Rotation paths and how fast each direction turns (degrees per step)
Each turn is a multiple of 5 degrees from 10 to 175, or 0.
Each row of a path follows its step; steps can be skipped.

step 0: [ 34  44 -31   8  21  28   3  12 -44  -6   0  21 -48   0   0 -10  71 -31
 -43 -38 -17 -22  11  25   7 -11  12 -13 -11  12  16 -56  36   9 -20 -29
 -19  40  17 -39 -68   8   8   1  -5 -49 -15   8 -34 -38 -10  28  16  67
   6 -40  16   1  20   2 -28 -55   1  11  34   0]
step 1: [ 11   1  25  79 -30  10 -17 -12   5   0 -14   3 -31  60  18   5  20   6
 -41  21 -34 -27 -15  17  15 -13  21  23  -8 -12  54 -56  67 -46 -40   9
  25 -14  -7   2 -10  -8 -11  19 -26  63   8 -44  34  47  12 -17 -24 -46
  -3  38  10 -12 -27 -48  -5  35  -6  -2  12  10]
step 3: [  8   8 -25   7 -17  76  26  -5  31  15  34  25   8  34 -23 -22 -31  51
 -28   1 -31 -47 -12  43  44 -46  -4   5  34 -33   9  16   5  29   9 -34
   3  10  48 -32  13  13  20 -73 -20  26  54  13  -1  18  17 -38  18  35
 -10  40  10  47 -11  -2  11   8   4  13 -51   8]
step 4: [  0 -11   5  40  39  18  -8  22 -20   9   2  32   6 -22  47  35  19   2
 -45 -18   4  20  63   4 -40 -32  20  30 -11 -48 -51  33  49  -9 -66   3
 -12  26  20   0  34 -31 -35  14  31  25   6  -1 -12 -59  -7  58   0   6
  11  11  14  24  -3  35  20  -8 -29  58 -11 -32]
step 5: [  6  35   3  26 -55  -5  18 -21 -27  15 -26  20  24   2  50   8  23   2
 -35 -22 -11 -24 -27 -35  -7  33 -25 -29  55   7  43  50  59  25  34 -59
  39  -9  39 -23  16  45 -30  -9 -59 -13   1   5  -4   3 -44  28 -32   2
  26  10  -9  -3 -23 -16 -44   5 -45   5   4  29]
step 6: [ 16 -29 -37  61   7 -12 -23   0   1  20  25 -39   5   3  28  23  56 -10
  20  15 -20  34  61  17  36  15   4  16  19 -41   1 -16 -24 -39 -20 -10
 -35  38 -26 -26 -11  32 -28 -25 -14  -8  20 -45  62 -29 -56 -38 -27  39
 -40   7  16  30  14  27 -40 -14  17 -24  28   8]
step 7: [ -5  56  11   9 -28  28 -25  44  19  -3  13 -12  34  10   5  10 -45  18
 -22  21 -45 -17   2  15  12 -58 -26 -38  27   8 -33 -21  70 -25 -17  34
 -12   7  24 -27 -19  12 -11  13   1 -23  17  17 -29  12 -36 -12 -12 -10
  26   8  13 -69  13  -4 -21 -31  63  32  21  76]
step 8: [-15  32  -6  37  59  48 -66 -19 -15  39 -22  24 -43  19  -2  23  -3  34
   3   7  33  20 -59  37   5 -10  20   2  41 -29   6  26  -1 -63 -26   0
  38   3  13 -15 -24 -15  14   9 -30 -44  10 -64   2 -57   8 -20  14 -15
  25  -5  10  28 -49  33  18  16  -2 -16  -9 -14]
step 9: [  5  32  84  17 -21  11  23   5 -35 -58 -17 -22  15 -22  29 -25 -17  36
 -75  35  -1 -13   1   8   1 -20 -42   8 -30 -14   1  14  39  -1 -13 -43
 -31  -9  33 -28 -29  -4 -13  -9  -9  -5 -41  -3  54  -5   5 -27  53  86
 -16  -6  14 -14 -24   8  11 -22 -24 -12  -8 -14]
step 11: [-32  -4  23  26   5   2  54  48  -1  35  30   2 -32 -77   0  43  10   3
 -47  22  33 -25 -16  24  26  21 -29  66  44  12  19 -65  62  14 -51 -12
  12 -13  -1  -6  21  -9 -20 -23  13  18  14   6  -8   0 -45  16   5   6
  14  21   2  29 -32 -13 -29 -26   5 -18  36  33]
step 12: [ 24 -35 -99  52 -14 -13 -59  24   9 -29 -12  23  -2  26  32   9  11  15
 -34  -3  11 -27 -23  17   6 -11  39   3  11 -41  42 -17  13  10 -21 -19
   8  20  -5   0 -44  32  27 -32 -36 -42  10  26  13  17  -8  33  24  19
  30   3  79 -24  25  11   8 -20 -24  27 -29  24]
Directions:
[  9  -3  -8  -3   9   6   7  -8   2  -7   8  11  10   0   2   5  -4  -2
 -12   6   9 -11   0   7  -2   6   6  -4  -2   4  20 -12   6  10  -2  -3
  -2  -2  -6  15  -5   0  -8  -1  16   7  -9  -2  -4  -5   6  -6  16  -6
  -4   6   3   5  -6   1  -3   8   4   2  -6   2]
40
[  7  -2  10  -3  19   9 -20   9  -1 -10 -11  11   0   0  -1   7  -1   1
   3  12   1  -9  -2  -1   1   7   8   4   1  -4 -11   3  -3  15  -6   3
   0   3   7 -10   5   6  -1  -9   3 -10   3   6 -11  12   9   2  -5   2
   0  10   1  -5  -3   9  -8   1   5  -8  -3  -7]
80
[  6   9   4  -3  15   4   5 -10   8  -7  -8   0  -9  -3  -8  -9 -13   4
  18  13  -7   3  -2   2  -3  -9   4   2   0  -3  11   5   3  -8   1  -5
  -5  -6  -4  -9  -3 -11   5   2  -6  13  -5 -14  -6   3  -7   2  11   3
  -1   2   3  -8   4  -3 -14  -4  -2  10   4  -8]
55
[ -3  -5  12  -4 -11   2  -6   4   5  -4  -8   1  13   7  -3   1  -6  -2
 -11   6 -11  -1  -8   0   4   6   2  -3  19   0   3   1  -3   0   8   3
   0   4   2   7  -3  -1  -3   4 -18  21  10  -1  -3   5  11  -5   1  -4
   4   1  13   3   4 -12  -2  -8  -8  -5 -12   7]
170
[ 11  -7   2   0  -4   7  10  -4  -3  -5 -12  -5 -19  -4  -7  -7   4   1
  -3  -1   7  -3 -14  -2   3  -5   4  15  -9   4   1 -13   2   5 -13  11
  -4  14   1   5  -1   3   5  -4  -5  -2  -1   3   4   6  -3   8  10  -3
   8   4  -5  -1   3 -16  12  -7  -3  -8  -6   0]
35
[  1  13   5   3   6   6  -4  -8  10   6  -2  -6 -13   5   3  -3  10   6
 -11   5  -2   3  -7  -1   7   5  -8  -8  -8   4  -5   1   6  -9   2  11
 -10  -3   3   6 -17   2  11   8  11  -1   6  -1   4   1  10 -16  -8  -4
   0 -10   0  -7   1  -3  -9   8  10  -1 -13  -8]
55
